One vector is turned by the same rotation once a tick. Each row is the vector after some number of ticks, and that number follows the row.
The counts run from 0 to 422.
[147 117 105 163 105 139 105  95 119 152 133 195 136 150 144 127 113 132
 172 139 152 149 131 155 108 113  94 164 147 122  97 110 132 167 112 141
  56 144]
127
[119 155 130 131  91 102 125 110 129 113 143 138 133  97 113 132 109 101
 119 107  98 121 115 218 166 150 113 137  79  84 102 164 144 147 169 136
 155 142]
419
[144  96 149 147 122 194 161 152  89 117 119 106 119  70 141 120 109 101
 102 130 102 133 147  96 169 125 117 107 147 118 108 146 120 161 158 113
 115 158]
297
[161  74 108 131 123 145 112 136  88 127 145 104 124 149 101 140 134 123
 138 187 142 124 183 144 139 126  91 175 117  87  81 156 155 148 109 140
 117 135]
251
[109 150 137 131 117 126 159 131 123 125 141 139 136  85 133 162 131 142
 152  90  63 109  94 145 140  82 112  94 133 148 143 139  98 121 138 121
  77  82]
196
[ 94 137 136 110  44 129 128 107 138 109  93 103 128 170  81 191 104 144
 143 128 131 135 144 165 132 126 145 125 130 165 122 120 161 143 153 158
 112 119]
134
[ 59 155 156 152 101 154 131 100 142 121  92 120 109 149 115 118 159 120
 135 124 138 155 117 142  69 151 160 115 112 147 150 133 142  84 143 164
 108 111]
124
[182  97 104 136 155 146  84 134 130 152 136 138 116 165  96 118 109 158
 150 178 189 168 160 124 129 121 153 171 146 138 117 144 159 153  87 138
 155 129]
256
[104 147 150 116  97 135 135 113 136 115 116 134 140 133  99 120  70  83
 136 135 131 163 123 179 150 121 168 142 108 121 101 187 177 139 155 147
 177 145]
20
[120 107  84 118 175 119  94 132 118 135 145 112  87 122 182 153 203 132
 169 145 129 103 102 114 149 105  74 116 116  93 126 120 107 134 111 137
 105 129]
215
[161  95 117 161 163 143 140 172 128 153 126 169  93  96 127 158  90 146
 140 112 118 154 109 133 152 107 131 123 155 168 146  94 111 174 108  88
 108 134]
178
[131 147 153 129 113 106 131  94 135 155  95 125 186 144  84 106 134 102
 173 122 115 142 140 172 137 110 148 114 126 156 108 166 158 137 111 186
 117 126]
4
[132 104 115 123 187 141 109 147 104 157 147 151  73 104 170  94  98 124
 111 146 131 131 115 104 124 165 162 103 125  92 157 120 155 101 157 135
 174 138]
323
[ 78 173 156 148  93 175 150 105 151 144  95 131 128 112 112  92 174  67
 116 121 107 158 126 155  95 137 140 113 131 164 132 146 107 115 149 135
 112 132]
394
[121 112 109 122 111 129 151 129 162  99 144 106 106 121 106 164 140 158
 108  90 102 112  87 172 118 118 110  91 143 161 145 159  88 145 143  59
 102 109]
180
[133  80 158 135 167 101 121 122 129 147  99 122 130 146 105 140  81 135
 140 151 147 105 115  61 107 121 187 104 162 161 170 113 150 106 146 131
 118 150]
89
[144 152 113 153 100 150 132 125 139 116 161 169 143 148  80 145  97 117
 128  92 117 164  95 189  98 150 139 140 137 153 113 110  83 146 136  98
 128 119]
160
[155 107 140 169 117 114 141 117 139 129 158 142 124  88  84  90 125 180
 110 103 124  86 135 166 129 144 123 120 158 134 162 174 116 156 126  68
 104 114]
174
[143 107 135 150 157  84 142 136 161 169 140 148 113  94 129 129 112 187
 162  90 119 125  99 167 148 109 137  64 143 176 164 147 131 145 103 138
 110  87]
190
[141 124 124 124 121 134 124 111 126 163 142  84  98  86 144  96 172 153
 119  95 131  87 116 161 159 156 119  43 119 123 135 180 137 144 142 145
 149 145]
304
[152 145 171 156 133 170 144 142 102 130  88  87 128  74  93 134 120 112
 119 133 116 137 152  82 184 135 149  96 120 153 123 142 133 160 127 171
 151 126]
286
[117  84 130 153 151 144 134 119 124 168 145 115 109 176 120 145 124 158
 159 165 108 129 138  86  96  84 202 139 180 142 151 114 153 118 126 154
 128 134]
224
[162  88 117 135 176 153 110 118 123 139 138 133 114 129 141 105 112 108
  93 118 118 128 105 134 100 169 175 139 130 118 158  98 104 102 147  85
 164 182]
58
[155 168  92 143 116 139  92 117 167 142 149 165 136 126 107 122 150 159
 128  87 154 145  95 198 100 172 127 127 128 159 142 114  90 152 115  99
 112 119]
159
[145 149 128 177 105 112 102 100 116 153 134 155 131 125 109 114 132 143
 168 124 158 146 140 216 125 163 109 132  95 106 109 123 169 145 123 178
 108 121]
138
[ 80 136 164 176 165 147 139 126 103 147 158 120  95  82 136 112 149 121
 137 133  90 102 123  76 111 100 184 112 136 132 179 140 105  98 138 128
 123  94]
208
[121 135 151 154 123 172 107  86 141 150 106 116 154 133  85  86 150  79
 117 173 150 124 163  81 125 132 176 168 151 135 145 165 122 147 122 111
 148 168]
6
[159 112 127 129 119 202 140 147 131 128  88  78 130 122 110 160 155 110
 109 125 131 167 139  82 148 133 127 104 157 194 110 118 101 160 118 115
 135 151]
281
[103 152 153 149  78 175 144 142 134 127  81 155 120 128 114 170 100 132
 124 107 108 186 139 158 112 129 148 141 144 179 122  81 129 126 134 149
 104 106]
145
[129 128  86  64 173 132  65 156 161 160 144 184 125 140 170 117 119 164
 136 147 140 131 126 120 114 138 105 132 136 130 132 109 116 105 115 111
  94 127]
345
[ 61 160 150 126 105 166 143 139 152 112  72  88 105  93 113 147 138  71
 105 167 136 144 136 117 157 139 131 142 109 126 125 125 114 151 160 126
 158 151]
400
[ 94 164 135 120 140 140 136 139 117 109 136 123 135  96 120 184 136 114
 145 113  86 101  95  75 147  86 153 113 134 164 153 106  60 134 139 108
 115  93]
197
[ 94 160 129 103 116 178 128 120 131 128 154 138 102  69 161  92 115 148
  98  87 113 108  99 140 115 144 148  82 137 135 138 182 111 107 161  92
 122 113]
310
[107 109 137 103 163 102  94 144 143 149 115 130 108 121 128  90 153 158
 109 196 157  85 176 102 124 164 114 129 119 115 172 150 156  96 138 124
 133 130]
355
[129 139 111 122  86  92 122 124 162 159 106 141 144 131 115 147 102 127
 160 122 132 138 121 201 175 133 123 103 129 133 103 148 165 181 122 169
 135 160]
403
[147  70 132 174 121 115 151 150 139 129  96  86  72  97  90 148 136 163
 103 145 134 111 151 151 157 156  98 120 125 130 147 130 138 165 127  87
 136 150]
168
[161  71 122 127 130 148 150 140 105 132 122  93  91 121 111 152  69 112
 112 143 120 135 120  92 167 142 153  98 152 134 113 133 152 173 168 145
 176 173]
302
[119 123 126 145 144 158 106 102 150 143 118 153 135 113 134  53 145  86
 124 172 176 125 155 122 124 146 137 181 123 115 133 185 138 146 117  90
 130 167]
7
[120  76 114 135 152 127 112 149 104 162 102  99 100 134 139 181 151 157
 166 182 134 129 166 100 153  98 125 144 133 123 117 105 155 140  89 190
 136 111]
235
